The rows below fall into families. The same turns and mirrors carry the whole set onto itself and the rows of a family onto each other. For each named row, which other rows are in its family? Write them in the order they are listed.
These 40 rows form 5 families of 8 rows each.
fabu: [  7   1  14   7 -17   1  -3  12  -8]
bofo: [-20  10  -9   7   3 -16  12  10   3]
gegem: [ 2  5 10  9  4 13 -4 22 -6]
Feken: [ -1 -10   0  12  12   3   8   9  -4]
dopin: [ 3  3 22 -6 -2 -2 -4 22  4]
Fogut: [ -5  16  -1  -6 -10 -21  11   9   3]
mok: [-4 26 15 -7 -4 -6 13 18  4]
Rilok: [-8 13  4 18 11 -8 22  5 -3]
potu: [  7   6  18   9 -11 -20  -1   9  -4]
tonog: [-11  -1  24   9   9 -16  11   9   8]
feguf: [ -8  10  -1 -17  -8  -9   2  11   0]
nere: [ 0 27  7 12  1  3 14 14 -8]
Vuvev: [-15  20   2  23   1 -10   3  16  -6]
dedom: [-4  3 -1 16  7  6 20  6 -6]
tulus: [  1 -12  13  -3   6 -12   9   9   7]
sesu: [ -9   6  10  25   5 -13  -2   9 -11]
vuk: [ -6   4  -7 -12  -7 -12   5  15   5]
fad: [-4 16 29 -5 -4 -7  3 15  1]
lov: [ 7  1  8 18  5 -5 16  0 -9]
Veten: [  3   0  -7  -5  -8 -12   9   2  -4]
lotop: [-25   1   3   3   9 -15   2  12   4]
bogok: [  9  16   6   6 -11  -7  -2   9 -15]
vufel: [ -4  -3  13   4   3 -15  23   3   7]
pumu: [ 3 14  1 -1 -3 14  9 12 -8]
pas: [-20 -13   5   5   1  -3   4  12   5]
lan: [-11  12  12   0   7 -18  22   9   9]
Ludo: [-8 -6 13 24 -3  0 -2 13 -6]
luz: [-20   4 -10   3   4   2   2  15  -1]
dumu: [-22   0  -2  11   7 -12   2  18   6]
tenit: [-10  19  12  10   4  13   3  17 -10]
tezig: [-15  11  17 -10   1   2   5  21   8]
zuzen: [ -5  -6   5 -12 -14  -2   3  11   3]
fusob: [-5 12 27 -5 -6 -7 10 19  9]
nuket: [ 11  13   5   4 -15 -11  -1  15  -7]
Toki: [-9  3 -2 10 12  2 18  1 -8]
Nuza: [ -4   8   9  27   0 -11  -4  17  -6]
Duzup: [-16  10  16  17   0  -6  -9  22  -1]
vave: [-5 19 13  8 -3 14  7 22 -4]
Kuru: [ -3  -1  15  -4   3 -18  18  -1   2]
reb: [  0  25  10  10 -12 -16   2  15  -6]

Which other rows belong to the same family as lan? bofo, Fogut, mok, Rilok, nere, Vuvev, reb
Which other rows belong to the same family as tonog? potu, lov, Veten, pumu, luz, tezig, Duzup
Which other rows belong to the same family as Toki? feguf, sesu, fad, lotop, bogok, tenit, Kuru
Which other rows belong to the same family as dopin? fabu, gegem, Feken, tulus, pas, Ludo, zuzen

The rows below fall into families. The same turns and mirrors carry the whole set onto itself and the rows of a family onto each other. For each named row, which other rows are in its family? Write them in the order they are listed.
These 32 rows form 4 families of 8 rows each.
toziv: [-10  19  -5   2 -10   6  -3  31  15  -5  -4  -2  19   1 -16   5  -9   8
  20]
fiv: [-15  16   0   9 -10  10  -8  23  26 -15  -1  -7  17  -3 -12  -7  -2   4
  15]
rutuv: [-31  26  12   6   7  -2 -14   9  14  -1   3  -8  -6  -4   7 -13 -11  -6
   5]
feduv: [ -4  32  -1 -11  -6   9 -32  27   2  -2   0   0  -1   3  -6   2   0 -23
  33]
Zud: [ -9  15  -1   7 -10   6  -5  24  25 -15  -1  -4  17   1 -13  -3  -5   7
  14]
bev: [-24  31   5  -4   6  -9  -7  20   0  11  -1   0  -4   2   3   3 -21   0
  12]
Pep: [-27  14  -8   0  -2  -2 -33  23  27  11  -2   1 -21  13  -5  18  -9 -12
  23]
motob: [-17  21   9   3   5 -14  -8   9  18  -6   3  -1  -7   5   7  -6 -14   3
   0]
gakid: [-31  14  -6   3  -2   1 -36  21  30   9  -1  -2 -21  11  -4  13  -6 -15
  22]
Fipa: [ 13  22  -1 -10  -7  -4 -26  21  16 -15   1   5  -4  12  -4   4   0 -13
  22]
ter: [-16  27   5  -4   6 -14  -4  18   5   6   0   2  -5   5   3   4 -21   5
   8]
tupok: [ -7  16  -4   4 -10   4  -3  27  21 -11  -3  -2  18   2 -15   2  -7   9
  17]
Desum: [-20  18   1  10  -9  15 -10  24  22 -12  -1  -9  18  -5 -13  -8  -2   1
  18]
Zal: [  4  30  -3 -14  -6   3 -28  28   3  -2  -1   4  -1   7  -6   7  -2 -18
  32]
sev: [-22  11  -8   1  -3  -5 -32  20  32   6  -2   2 -22  15  -4  18  -8 -10
  20]
pemaf: [ -7  31   2  -7  -6  13 -35  23   7  -6   1  -3  -2   0  -4  -5   5 -26
  31]
Teme: [-15  22  -4   2  -9  10  -5  32  12  -2  -5  -4  19  -2 -16   3  -9   5
  23]
Beza: [-27  11  -6   4  -2  -2 -35  18  34   4  -1   0 -22  13  -3  13  -6 -13
  19]
foto: [-24  22  11   6   6  -8 -12   7  18  -6   4  -5  -7   0   7 -12 -11  -2
   1]
ziz: [-21  23  -2   4  -9  15  -8  31  13  -2  -3  -7  20  -5 -15  -1  -6   1
  24]
tel: [ 11  26  -3 -13  -7  -3 -25  26   8  -8   0   7  -2  11  -6   8  -2 -14
  27]
nis: [-23  21   0   7  -9  16 -10  28  17  -6  -3  -9  19  -6 -14  -6  -4  -1
  22]
Nirez: [-30  12  -5   4  -2   0 -36  19  32   6  -1  -2 -21  11  -3  12  -5 -14
  20]
fono: [-34  30  10   2   7   0 -14  14   6   6   2  -7  -5  -5   6 -10 -14  -7
  11]
fubi: [  9  21   1  -6  -7  -1 -30  16  21 -20   3   3  -4   9  -2  -3   5 -16
  19]
bina: [-24  10  -7   3  -2  -5 -33  18  34   4  -1   1 -22  15  -4  15  -6 -11
  18]
zoka: [-31  32   8  -2   7  -2 -11  18   0  11   0  -4  -4  -3   4  -3 -18  -5
  13]
Tos: [  2  22   4  -3  -7   5 -34  15  21 -19   4  -2  -4   5  -1  -8   8 -21
  21]
vas: [-30  15  -7   1  -2   0 -34  22  27  11  -2  -1 -21  12  -4  16  -7 -14
  24]
gire: [-13  23   6  -1   5 -16  -5  13  13  -1   1   1  -7   7   5   1 -19   6
   3]
bib: [-24  13  -9   0  -2  -5 -32  21  29   9  -2   2 -21  15  -5  19  -9 -10
  21]
fip: [ -5  26   4  -4  -6  11 -36  18  15 -14   3  -4  -3   1  -2  -9   8 -25
  26]

Which other rows belong to the same family as gakid? Pep, sev, Beza, Nirez, bina, vas, bib
Which other rows belong to the same family as fubi? feduv, Fipa, Zal, pemaf, tel, Tos, fip

The rows below fall into families. The same turns and mirrors carry the whole set onto itself and the rows of a family onto each other. For each named row, which other rows are in its family? Write them in the order they are listed.
These 28 rows form 7 families of 4 rows each.
gopav: [  8   2   9  20  -5   2  12  -3 -14 -16 -13  -2  13  11  11 -13  -5   9
  24   4  13]
Mon: [  4 -33   7   5  -5  12  -1   7   0  13 -11   6  -3   9  -8 -19   1   3
   5   7   8]
Dev: [  7 -25   7  -3  -4  10  -5   4   4  14 -15  12 -10  10   1 -21   4  10
   8   4   8]
suli: [  7 -26   8  14   0  12  -2   2   4   8  -3  -4 -20   6   0 -16   3   9
   8   4   5]
zote: [ 12   2  -8  -6  -1  12  -5  -2   2  -1   2   8   9  -9  -7   1  -2   6
  -5 -15   3]
puda: [ -3   9   1   4  12   4  -3  -5  -4   0 -24 -14  12  13   1  -9   3 -17
   0  18   0]
Kon: [ 11  -1   3  21   0   2   4  -7  -3 -20  -7   5  17  11  17 -14   4   0
  21   4  15]
zuzer: [ 10 -21   9   7  -2  19 -10  -2   5  14  -6   3 -11   5  -7 -17  -1  -2
  10   9  16]
nuf: [ 13   3 -11  -1  10  10   1   8  -2   1   2  10  15  -4  -8  -8   0  11
 -12  -7  -4]
tobe: [  3   0  -1   0  13   7  -2  -7   0   1 -29 -20  20  10   5  -2   0 -11
   2  17   0]
Maru: [ 11  11  -9  -2  -6  -1  -5   0   3   3   2   2   3  -7  -5   1   4  12
  -3 -11  10]
Vilod: [ 10  -3   2  20  -2   4  14   3 -16 -21 -16  -8   8  12   8  -3   8   9
  16   0  17]
gamir: [  2 -28   2  -2  -5  16  -4  17   0   6 -11  -1  -4   5 -12 -13  -3   9
  13  10  13]
Bif: [  5   3   8  25  -4   9   8  -8 -15 -12 -15  -3  15   8  18 -17  -3  15
  13   5  15]
duzu: [  2   6   2  -1  21   2  -4  -8  -2   2 -26 -14   9  10  -2  -5  -1  -4
   6  21  -4]
bupu: [ -3   5   9   0   7   7   1   3   0   6 -33 -16  13  14   5   3  -4   1
   0  16  -1]
Vune: [  6 -25   4  -4  -2  21  -9  -1   3  12 -11  11  -7  10   0 -22   0   8
  13   9   5]
Godat: [  0   4  -2   1  20   2   5  -2  -4  15 -21 -19  17  10   6   0  -4  -4
  -1  12   7]
nupop: [  0   8   3   1   7   6   0   4  -2   1 -26 -11  16   7   1  -9   0 -11
   0  26  -5]
ridu: [ 13   2  11   2  23  15  -3  -5   1  -1 -25 -14  17   6   1  -6  -3  -7
   8  17  -5]
muvo: [  8   7  -4   1  -2   5  -1   4   8   0   7  -2   9 -14  -1  -7  -1   8
  -3 -15  -2]
Ligap: [ 10  -1  -2  19   0   8  11  -7 -18 -13  -8  -2  11  13  18  -9   0  13
  19   3  18]
kuv: [ -3  -8   4  18   7   0   6  -5 -13 -19  -5   1  10   6  13 -18  -2  11
  26   9   9]
befe: [ 8  8 -9 -1 -3  8 -9  1  9  2  9  7  9 -6 -3  3  3 10 -2 -7  4]
Tir: [ 17   1  -1  -5   7   4  -7  -1   8   0   2  -3  11  -8  -3  -8  -4   5
   3 -23   7]
gid: [  6  -2   9  25  -5   6   9 -14  -9 -12 -12  -3  15  13  17 -13   1   7
  13  -5  14]
Tezib: [  6   8  -8  -8  -4   9  -5   7  -4  -4  -5   3   9  -6  -5 -11   6  17
  -6 -16   2]
Labe: [ 13 -24   7   0  -8  13  -3   6   4  12 -10   0 -11   7  -8 -22   6  11
  12   8   8]

Which other rows belong to the same family as Vilod? gamir, ridu, Tir
Which other rows belong to the same family as duzu? Mon, muvo, Ligap
Which other rows belong to the same family as bupu? Kon, zuzer, Tezib
Which other rows belong to the same family as kuv? suli, nuf, Godat
Which other rows belong to the same family as Dev? puda, Bif, befe
Which other rows belong to the same family as gid? Maru, Vune, nupop

The rows below fall into families. The same turns and mirrors carry the whole set onto itself and the rows of a family onto each other. For each named row, which other rows are in its family? Write them in the order they are listed.
These 16 rows form 4 families of 4 rows each.
Lamom: [  8 -14  -8  -1  -4 -10   1   0   8  -6 -20   9  11   3   9 -13  13]
pasu: [ 11 -13 -12  -8  -3 -10   3  -8   3 -12 -24   0  13   9  -1 -15   5]
dib: [ -8   6  -4  -1   2  14 -20  26   9   9  -4  -8   2  18   2  -3 -12]
sul: [  3  -4  15  -2 -10  19  -6   7  17  -1 -18  -5  14  14 -13   1  -3]
simun: [ -3   8   0 -10  12  21 -15  21  16  -3 -14  -5   4  15   4   1  -9]
Vesel: [  1  -7 -17 -11 -15 -13   0  -9  -4  -1 -15  -1   9   6   0 -15   3]
Beme: [-14  11  -6   0   0   7 -22  24  12   0 -14 -18   5  19   0 -10  -9]
fen: [  2   1 -15 -12  -4  -8  -2  -4 -11  -6   1  -1  -3  15  -4 -26  -3]
kovu: [-16   4   6  -8   1  16 -19  26  16   2  -6  -8   5  10   1  -5  -9]
Reror: [  4  -7   8  -7   0  26 -13  12  11  -7 -14  -3  20  10  -3   5 -10]
tuk: [  3  -1 -18 -11   2  -6  -9   7  -6 -10  -2   5   2  13   8 -30 -14]
Sule: [ -7 -12  15   0  -2  19 -15   9  16  -3 -12  -9  14  11 -10   2   0]
Zigid: [ -2   0 -10  -1   1  -4  -2  12  -8 -19   3   9   2  13   5 -27 -10]
Raliv: [  0  -4 -15 -12   0 -11  -5   5 -10 -14   0  -1   7  20  11 -27  -3]
rif: [  1  -9  -8 -11 -10 -11   3 -11   3 -13 -18   1  12  11  10 -20   5]
dezov: [  6  -7  16  -2 -13  18 -20   2  14  -1 -14 -11  18  14  -9 -12   0]

Which other rows belong to the same family as Zigid? Lamom, Beme, dezov
Which other rows belong to the same family as pasu? dib, sul, tuk

The rows below fall into families. The same turns and mirrors carry the whole set onto itself and the rows of a family onto each other. For each named row, which other rows are in its family? Write them in the order they are listed.
These 32 rows form 4 families of 8 rows each.
zunu: [ -7   6  13 -16   0  -2   5  -6  -3  -1  -7   3 -14]
Teso: [ -1 -13 -14   9   7 -23  -4  10  -3  -9   2   9  -4]
Vub: [  4 -11  -8   0  -1 -27 -11  11  -7  -6  -4   8   3]
gif: [  2  -3 -10 -15   4  -1  -1  16 -17  -6  -5   5 -14]
zonos: [ -5   7   0   4   5 -28  -1  -5   0   2   4   4   0]
Motif: [ 16 -13  -9   3  15   2  -7  -2  -8 -22 -20   2  -5]
folab: [ 12  -2  10 -12   5   9 -16  -4   3 -13 -14  -8  -8]
solat: [  6  -6  13  -2   4  17 -11  -6  -1 -12  -3 -11  -6]
Rir: [ -9  15   6 -11   3  -9   2  -6   0   1  -5   3 -14]
mem: [ -2   4   6   7  -2 -20   3 -11   2  -1  11   6  -2]
zuf: [ 10 -10 -11  -6   4  11 -13  -4  -6 -19 -18  -3  -7]
tez: [ -3   4   8   6   6 -28  -2 -12   6  -6  -2   4  -4]
rol: [  5  -3  18  18   9   4  -3  -4   2 -12   3  -5   7]
Migep: [ -5 -10 -19   1   1 -11   2  17  -6 -10  -6  12  -4]
Sisu: [ 12  -4  -1  20  13  -7   0   1 -13 -19   0  -2  11]
Tis: [ -6 -12  -8 -14   9  -5  -1  14  -9  -9 -16   6 -16]
Beb: [ 17 -19  -7  -7   1   7  -8  -1   0 -10 -14  -9  -7]
fitu: [  7   7  19   5   4   0  -9  -1  -2 -10   6 -12   9]
gebep: [ -8   0  12  -7   3 -11   3 -13   3   7  -1  -2 -11]
toso: [ 13 -16   0  16  10  -3   1   1  -2 -21  -9   3  14]
mesu: [ -1  -5   0  13  -6 -23   1   3   2   2   5   5  -1]
Sugab: [ 8  2 16 17 11 -6  1  0  0 -6  1 -8 13]
Giloz: [  3   4  14  -4   9  13 -16  -5   3  -4  -4 -11  -5]
san: [ -6  12   7  -8  11  -2   8  -7  -4  -6  -4   1 -20]
Linof: [-13  -4  -6 -18  10   2   3   0  -5  -5 -13   4 -15]
lagel: [ -5   4  12  19  11   2   0  -3  -2 -12  -1   0  13]
daz: [  0  -7 -16   1   5 -25  -2  12 -10  -2  -5   6  -6]
Teted: [ 12 -17  -7   9  15  -6   2  -7  -5 -12 -12   6  14]
Kere: [ 13 -20  -4  -5   5  11  -8  -1  -4 -22 -14  -3   0]
lufi: [ 15 -12 -10  14   6  -8   3   2  -9 -20 -13   0  10]
moso: [  0   2  12   2  -3  15  -9   3   3 -10  -3 -14  -8]
direk: [ -3   1 -10 -14   4  -7   1  10 -10  -3 -14   5 -20]

Which other rows belong to the same family as mesu? Motif, folab, Migep, Sisu, fitu, gebep, Linof
Which other rows belong to the same family as Tis? zunu, Teso, mem, zuf, Sugab, Giloz, lufi
Which other rows belong to the same family as zonos? solat, Rir, rol, toso, daz, Kere, direk

The rows below fall into families. The same turns and mirrors carry the whole set onto itself and the rows of a family onto each other. For each named row, which other rows are in its family? Write them in the order they are listed.
These 36 rows form 6 families of 6 rows each.
rog: [ 10   3   5  -3  -7   1 -18  -8   2   1  -8   3   6   9  -8   8  -1   2
  11  19   2]
tef: [  5  11  -7  12  -8  -1   6   3 -18   8  -3   1 -20   0   3  -7   7  -2
 -13 -10   4]
lorad: [ -2  -8  -7  -2   2 -14   3   0  -1 -24 -16   8   1  -8  -8  10  11   3
   8   2   0]
vokik: [-21   0   4  -3  14  13  -8   4  -2  -6 -18  10  -1   6  -9  -3 -12   3
  -7  -3 -21]
digi: [  1 -10  -5 -13  -1 -10   6   0   7 -24 -20   9  -1  -3 -10   8   3  10
   5   1  -1]
zep: [ 14   0  -8  -5   3 -19  -5   5   1 -14 -19  12 -11  -5 -10  -2   2   3
   2   2   2]
von: [  9  13  -5  11  -3   2   6   1  -9   8   2  -3 -21   1  -2   2  -3 -12
 -14  -6   0]
bez: [  5  -4 -15  -6   7 -19  -2  -2   7 -16  -8   6  -5 -11 -11   1   5   4
  -1  -8   4]
befuz: [ -5   8   8  -5  18   7  -8  -1   8   6  -2  16 -11   8  10 -13   8   9
 -19   8  -6]
rutut: [ -4  -3  11  -6  -8  15  -9 -12  -1   3   1  -3   7  12   2  12   5   6
   4  20   1]
zizu: [ -3   1   7  -2   0  12  -1  -3 -13   0   1 -18   8  -1   9 -19  -8  -1
  -3  -9   2]
fuv: [-12  -6  -1   6   7  17   4   3 -13   1  -7 -12  13  -6   8 -12  -3   4
  -3 -12   4]
teze: [ -5   3   6  -6  19   6  -2   1   9  -2   9   6 -12   0   8  -7  15  11
 -18  13  -3]
riz: [  3   0 -10  -3  -3 -18   4   0   1 -21 -19  10  -8  -4 -13   3  12   3
   1  -4   2]
rur: [ 12  10  -4   7 -11  -1   5   1 -17   7   8  -3 -14   4   7 -10  -5   2
  -5  -9   1]
ketos: [ -3  -8   3  -4  -4  12  -5   2  -4  -1  -2  -9  17 -14   7 -14  -6  12
  -2  -7   0]
mov: [-24  -5  -3  -5  14   3   5   0  -1  -9 -13  12 -14  10  -9  11  -1   1
 -14  -4 -15]
bug: [ -1   6   5  -8  13  -3  -1  -5   9   0  10  12  -7  21   6  -4  11  15
 -13  13  -3]
gibu: [  4   5   3  -7   7   3   3 -11  11   7   4  12 -10  10  14  -3  16   9
 -16   8   8]
fira: [ 11   8  -6  14 -13  -1  13   3 -16   2  -5   2 -12  -4   6   1   2  -5
  -4 -10   4]
Kadur: [ 10  10  -3   9  -1  -5  -3   6 -13  12  -6   7 -22   2   4  -8  -3  -5
 -16  -4  -1]
bisa: [ -2   4   1   3  10   2   3  -4   4   6   8  16  -7   8  15  -1  21  13
 -13  10   3]
tegis: [ -2   3  11   1  -5  12  -3 -12   4  -1  -4  -1  16  12   2  11   8  -2
   6  17   3]
numev: [  1   3   7  -3 -12   1 -11 -12   1  -2  -4   0  12  12  -5  10  12   4
   6  18   6]
Tonup: [ -1   4  13  -9  -5   1 -11 -16   5  -8   4   2   7  15  -1   6   7   1
   6  19  -5]
Tanu: [-19  -3  -1  -4  14  -3   7   7  -4 -15 -13   3  -5  13 -12  -1 -11   2
 -12 -10 -18]
nik: [  8  -2  -8   6 -15  -4   6   1 -19   8  -6  -2 -14  -2   3   2  -5  -3
  -8 -12   5]
vep: [ -8  -3   1  -3   4  22   8   1  -9  -3  -9 -13   0  -8   8 -14  -8   5
  -5 -13   4]
Vima: [  5   3   5  -2 -14   1  -9 -13   9   3  -1   5  12  12  -8  15  -2  -1
   2  11  -3]
zugu: [ -8  11   6  -2  12  10   2  -3   7   3   3  13  -9  14   8  -7  19  14
 -19  10  -1]
paz: [-18  -1   8  -1   4  12   5   9  -1 -10 -11   6  -4   4 -11   7 -11   1
 -14  -1 -25]
kas: [  0  -2  -7  -8   0 -16   2   1  -4 -27 -11   8  -8  -5 -12   0  -1   5
   7  -7  -9]
mukip: [-27  -2   1  -1  11  10   3   7  -5 -12 -17   6   0   9 -13   2  -1   9
 -11  -4 -17]
Bavo: [-21  -1  -1   4  15   6  13   5   2 -10 -15  15  -3  12  -7   8   0   4
 -13  -6 -17]
Sakod: [ -1   0   3  -3   2  18 -12   0  -6  -1 -12  -9  13  -7   0 -16 -12   7
   8  -4   2]
Godas: [ -6  -1   3   1  -6  18   1   1 -11  -2 -11 -15  16  -4   2 -15  -4   7
   1  -9   6]

Which other rows belong to the same family as Vima? von, bez, teze, ketos, paz
Which other rows belong to the same family as vokik? rog, zep, befuz, Kadur, Sakod
Which other rows belong to the same family as rur? zizu, bug, Tonup, Tanu, kas

